In the rows, zero is written as 128.
These are runs of 6 systems, one row a step. Runs of the same system follow the same rule from any start.
trace 1, M:
[[ 84 156 146 129 182 136 148 120 131 141  65 142 163 151 126  69 123 120]
 [119 159 133 149  93 145 130 166 158 121 170 116 128  73 107 196 116 152]
 [124 103  99  98 117  82 104 112  85 159  98 107 140 148 142  87  64 100]
 [101 123 114 159 116 142 155 121 185 142 118 153 117  86 130 113 199 173]
 [172 197  87 132 109 137 125 129  74 116 122 117 141 160 136 160  90 119]
 [ 83  58 117 114 118 136 152  88 167  93 141 123 144 123  91  98 121 107]
 [183 177 113 145 173 115 106 155 110 118 127 132  99  65 144 107 140 145]
 [ 92 140 158 107 109 125 136  45 131 130 153 137 148 168 152 157  91 154]
 [170  68 105  93 102 148 115 175 118  93 120  99  99 102 137 122 172 136]
 [111 175 161 151 181 136 132  92  81 141 102 134 169 157 111  89 146 139]]
trace 2, E:
[[106  71 170 146  83 109  92 118 152 174 135 115 120  79 147 116 133 153]
 [143 125 156 155  52 118 116 153  78 120 120 134 147 158 171 120 168 106]
 [109 165 111 157 124 146 175 178 133  87 138 152 150 131  94 132 193 116]
 [151 147  83 142 184 100 122 152 118 128 164 126 115 120  68 140  92  85]
 [ 93  97 133 122 158  87 129  46 147 147 163 142 127 144 115 111  88 119]
 [154 104 131  97 119 118 120  94 141 157 121 151  83 177 198 151 149 150]
 [134 166 166 116 141 199 143 138 123 115  70 125 148 176 150 147 146 148]
 [137 110 131 110 163 178 122 194 155 106  99  93 119  78  90 129 125 129]
 [123 119 152 152 129  93  89 131 113 128 122 110 142  62 129  72  68 100]
 [ 81 107 135 141  48  76 134 130 152 143 153 153 132 113 168 127 133 124]]
trace 3, J, 10 rows:
[[139 110  96 115 114 134 126 111 168 164 172 118  92 128 110 209 119 162]
 [147  86 179  72 162 145 109 112  91  91 114 111 125 172 152 107 124 114]
 [112 177 157 159 163 165 150 140 176 142 116 153 124 104 127 146 177 173]
 [119 132 168 123  97 128  99 168  90 150 142  90 156 150 108 178  73 104]
 [ 85  79 156 125 156  94 131 152 136 118 134 135 132  90 112  65 174 117]
 [160 196 100 168 132  95 122 168 110 172 114 159 113 143 152 139 127 109]
 [ 72  76 118 128  81 108 144  81 148 145 143 133 153 168 110 126 101 100]
 [182 103  74 110 181 146 134 161 146 102 108 130  83 129 111 112 147  97]
 [121 189 143 148 149 138 131  56 140 137 104 143 147 136 151 120  62 136]
 [122  74 115  96  95 157 118 146 181 146 130  94 102  93 116 174 110 159]]
trace 4, L (10 x 18):
[[ 87  93 116 121 177 106 156 168 161 148 135 151 117 153  85 119 167  97]
 [147 156  99 139 204 113 125 124 123 168 101 141 118 170 107 116  89  91]
 [117  94 106 118 141 135 127  93 196 164 130 123 105 134 109 160  57 117]
 [135 119  96  68 137 152 124 158 148 142  54 103 113 125 158 120  85 144]
 [ 86 182 124 145 102 174 154 126 168 123  77 125 167 104 129 130  83 147]
 [132 137 101 149  70 150 117 197 115 142 115  86 147  89  94 156 114 130]
 [112 125 102 152  98 105 118 122  95 110 121 104 164  60 105  60 116 127]
 [154 138  76 185  79  99 133 130 145 131 142 160 104  87 153 109 167 125]
 [146 107  77 128  71 109 146 106  94  86 141 139 139 178 139 110 137  82]
 [163 112  86 126 152 169 158  92 142  66 149 136 109 135 100 125 181 133]]
trace 5, J, 10 rows:
[[113 139 134 144 132 153 157  84 135  90 155 139 158 187  90 154  98  84]
 [140 112 123 103 196 133 125 136 170 100 169 119  94  84  88 149  98 123]
 [131 160 173  90 171  99  99 118 119 151 114 134 111 122 190 126  78 151]
 [ 79 106 146 102  98 140 137 150 160 183  94 127 128 144 150 152 163 176]
 [133 121 137 131 130 167 126 185  79 134  79  99 160 176  90 115 153  98]
 [106 141 140 209 147 127 128 115 139 139 136 133 159  89  68  92 130 104]
 [165 114 112 159 100  83  91 150 138 144 158 129  97  90 141 138  74  82]
 [105 104 115  96 103  89 149 108 153  98 112 165 117 138 195  81 118 106]
 [130 169  46  99 126 155 175 143 150 124  92 141 120 157 131 153 140 149]
 [119 123 105 106 142 162 127  70  96 128 115  81 164 150  75 128  82 144]]
trace 6, M:
[[123 143  63 141  99  91 136  98 127 126 190 123 125  81  97 148 113 150]
 [166 107  54 111 134 100 124  57 119 131 130 134  99 135 149  96 120 137]
 [160 139 106 126 146 180 155  68 158  84 121 147 108 128 144 126 171 167]
 [172 146 143 103 142 182 121 103  93  51 136  99 138 132 124 142  97 129]
 [115  82 196 110 150 133 104  98 116  84 148 102 142  88 120  90 121 132]
 [146 140 195 135 129 100  87 136  83 135 154 127 118  93 171 122 165 164]
 [109 108 170 113  81 109 126 114  79 139 151 133 145 192 157 148 173 139]
 [140  90 123 134 126 127 137 182  95 118 142 128 126 168  95 126 214  98]
 [129 152 144 171 189 109 133 135 112 146 159 152 134 172  78 138 141  81]
 [140 100 141 136 150 105 119 140 182 141 177 152  83 143 124 178  98  84]]
trace 7, L:
[[146 136 171 212 101 153 119 156 148 108 120 143 142 106 123 114 132  73]
 [147 113 124 129 120  88 116 176 113  74 178 127 119  98 116 125  98  65]
 [124 159  75  93 163  72 150 107 120  90 173 151 110  99 137 111 127 144]
 [137 158  73 114 113 114 148  78 116 162 144 146 113 176 146 169 150 171]
 [126  73 128 108 106 178 129  79 112 145 101  98 143 189 110 138 158 151]
 [164 107 185 153 157 199 105 125 142 117  82 113 122 117 129 106 154 132]
 [145 147 204 156 118 135 100 155 139  96 142 132 128 102 159 144  78  90]
 [ 92 134 145  82 126  81 134 186 124  87 181 130 128  89 136 146 113 126]
 [ 92 188  96 106 157  75 150 135  87 147 146 145 141 126 125 123 158 169]
 [108 120 104 161 113 111 132  86 115 206 139 133 138 174  96 148 159 148]]
trace 8, F, 10 rows:
[[123 150 175 140 117 121 135 192 155 138 126 170 109 154 178 161 161 110]
 [ 72 143 157 105 146 142 159 144 115 105 124 128 177 188  91 139 102  90]
 [116 102 102 123 180 129 135 183 166 158 139 120 103 112  62 151 141 119]
 [125 135 154 147 197 110 105 109 137 183  83 140 122 136 137  83  92 109]
 [ 89  99 143 144  72 134 129 120 198 173 112 137 127 127 148 154  90 123]
 [130 104 102  95 107 157 142 176 125 113  51 117 139 167 144 100 126  95]
 [ 94 137  82 145 138 160 163 111 167  98 108 120 156  82  75  93 116 132]
 [179 133  58 147 129  99  99 130 124 159 116 117  99  94 127 114  74 106]
 [115  94 111 110  96  98 128  47 137 131 122 141 121 126 179  85 120 149]
 [158 165  85 124  69 169 151 132 145 106 102 136 116 134 174 164 148 162]]
trace 9, E:
[[117 144  97 143 159 108 164  65 113 112 153 165 135 163 111  99 179 132]
 [173 145 116 132 173 140 125 107 159 153 162 144  78 156 123 198 127 140]
 [128 106 178  81 176 167 119  85 110 105 121 104 140 178 118 135  96 126]
 [137  98 165  89 170 139 111 141 159 124 108 126  89  87 168 109 162 170]
 [127 161 205 148 114 133  90 175 108 154  96 116 146 112 162 132  94 123]
 [ 70  84 145 121  83 124 142 197 136 120 118 116 156 114 106 111 157 107]
 [149 147  81 175 124  78 123 170  97 144 113 146 127 112 127  76 147  86]
 [ 91 147 106 189 106 116 159 101 172 146 154 161 147 146  94 147 107  92]
 [160  91  63  93 128 115 143 102 126 108 146 137 100 190 127 142 116  89]
 [135 175 114 117 183 150 153  57 151 110 105 157 119 147 154 112 122 157]]
trace 10, X, 10 rows:
[[160 173 144 198 145 170 127  78 123  97 138 131 148 111  98 122 124 120]
 [159 106 123 116  92 110 116 105 144  87 189 129 101 126 150 171  75  96]
 [131  98 133  75 137 109 127 103  96  74 129 127 121 113 168  72 163 152]
 [120 203 130 123 173 127 146  97 126 139 154 147 122 121 134 160 153 196]
 [123  91 155 102 102 118 105 135  92 164 176  97 127 168 105 193 134 141]
 [138  75 149 165 140 123 110 145 120 136 139 123 116  92  99  85 208 127]
 [137 190 177 185 157 103 126 153 134 127 152 173 125 129 147 137 127  91]
 [ 79  91 125  83 120  85 152 156 142 103 163 144 133 165 123 140 107  78]
 [127 129  80  94 197 104 135 155 101 138  96 123 122 121 107  72 153 134]
 [113 165 142 152 176 127 120  91 147 204 110 137 131 157 113 148  84 136]]
trace 11, F:
[[136 113 160 138 131 169 135  67 190  85 137 144 118 135 144 143  82 105]
 [156 111 126  66 128 149 118 177 148  83 119 106  99 110 155 156  79 117]
 [ 89 143 132  67 162 130 131 126 114 106 104 100 151  80 127  95 105 179]
 [123 163 100 142 103 120 106 148 110 193 116  97 137  76 116 146 120 186]
 [127  99 127 154  81 110 102  98  65 172 105 109 155 152 132  87 159 134]
 [136 121 122 195  68 144 150 126 146 107 138 157 132 125 133 119 201 117]
 [166 154 114 153 127 124 141 132 101  61 151 149 138 161 126 123 114  56]
 [121 112 107  94 163  92 148 107 153  80 204 147 100 116 114 146 118 116]
 [154 172 127  79 195 111 121 128 128 145 131 144  85 142 169 159 114 163]
 [ 98 127 173  94 131 159 118  80 128 163 129 100 143 153 125 176 105 186]]
trace 12, X:
[[157  95 142 181 141 103 103  88 118 174 170 143 100 141 113 128 185 128]
 [156 110 182 151 150 120 123 145 138 116 156 170  96 171 154 140 176  85]
 [105 120 165  95 189 125 153 169 143  73 156 150 125 147 112 129 148  92]
 [107 145 125  85 212  91 124 166 116 132 146 119 124 107  91 125  93 122]
 [ 90 109 137 113 165  76 102 124 133 212 121 119 121 118 123 115  88 139]
 [108 108 136 135 120 115 119 164 161 211  78 143 107 141 159 124 156 140]
 [101 141 154 153 115 170 150 192 148 148  69 137 153 165 122 134 156 105]
 [114 136 104 153 120 164 148 188 150 109 104 111 157 120  70 134  94  76]
 [137 126  86 141 121 117 114 129 125 118  97 108 143  95 114  82  43  80]
 [127 137  82 123 105 116 134  74 162 137  84 143 120 116 179  93  73 134]]

Which system made each run below?
trace 13 (2 x 18):
[[131 147 149 149  71 115 136 171  96  62 169 137 148 108 142 131 162 106]
 [131 143 116 132 134  88 140 130  74  79 199 137 138 117 100 120 179 125]]
 -> L
trace 14:
[[114  90 102  99  77  99 136 167  96 113 159 120 126 117 129 127 201 150]
 [132 152  94 142 167 104 138 110  64 152 137 135 143 176  89 110 176 130]]
 -> M
trace 15, 2 rows:
[[120 165 156 137 120 171 172 114 148  50 137 160 146 153 144 140 157 121]
 [111 171 121 103 145 136 144 157 126  91 181 110 141 106  83 190  97 141]]
 -> J
trace 16:
[[113 147  95  97 166  78 145 199 138 103 147 146 110  86 125 115 130 114]
 [105 194  66 130 140  81 153  99 109 155 142 150 142 149 118 135 100 138]]
 -> L
trace 17:
[[160 124 186 162 150 109  74 120  92 131 120 118 131 111 143  85  86  88]
 [102 124 138 162  82 107 139 146 198 147 130 170 107  89 172 129 146 131]]
 -> J
trace 18 (2 x 18):
[[116 130  78 113  84 117 156 101 152  61 159 134 136 104 131 131  78 106]
 [148 143  63  59 151 116 141 113 117  83 137 120 106  99 146 122 113 166]]
 -> J
trace 19:
[[100  65 142  96 114 126 140 152 103 113 129 120 138 152 118 100 213 136]
 [144 194 129 180 190 135 137 154 116 135 138 143 132 112  85 130 165 130]]
 -> X
trace 20:
[[155  90 130 119 147 169 101  57 123 171 107  93 118 160 110 142 105 154]
 [176  95 164 177 106 194 103 119 153 116  93 115 117 109 139 116 149 121]]
 -> M
trace 21, 2 rows:
[[138 113 126 122 127  80 128 167 129 141 107 170 102 171 186 101 147  79]
 [ 91 137 114 119 162 135 180 120 163  91 138 160 142 183  97 132 121  83]]
 -> L
trace 22 (2 x 18):
[[154 142 122  66 162  98 109 197 117 133 117 125  91 122 168 143 101 128]
 [ 65 123 153  92 154 146 143 110 148 181  99 120 145 158 114 144 136 179]]
 -> M
trace 23 (2 x 18):
[[181 140  94 102 191 173 131 116 142  92  91 120  96 107 134 105 132 147]
 [124 176 157 139 108 165 113  74 136 146 109 110 148 109 151 156  78 182]]
 -> J
trace 24 (2 x 18):
[[ 98 105 171 189 156 137 134 115 179 139 155 143 134  99  77 117 152 111]
 [178 121 127 124 151  82  89 182 102 153 125 131  92 141 152 124 100  77]]
 -> L
trace 25:
[[131  99 121 168  58 137 102  85 124 194 120 105 135 131 126 146 129 154]
 [171 107 133 179  63 163 125 137 135 111 110 139 117 132 157 122 188 115]]
 -> X
trace 26, 2 rows:
[[135 119  81 112 209 135 146  76 146 142 125 135 106 150  90 115 140 142]
 [170 114 154 132 165 152  93  67 161 162 121 124  88 134 150 150  85 140]]
 -> E
trace 27 (2 x 18):
[[ 54 138 139 114  57 116 157 120 151 113 137 137 163 107 154 134 123 157]
 [156 152  54 105  93 107 128 179  75 142 116 113 122 139 136 142 151 144]]
 -> E
trace 28, 2 rows:
[[137 191 110 117 158 132 149 131 119  49 133 137 144 100 132 107  83 109]
 [ 86 142 100  85 137  90 135 128 164 141 161 124 118  80 124 157  70 159]]
 -> E
trace 29, 2 rows:
[[128 129 116 125 182 146 107 132 143 150 104  94 133  97  75 123  49 112]
 [129 103 134 127 110 114  92 117 165 175  91 116 109  89 166 112  58 129]]
 -> X
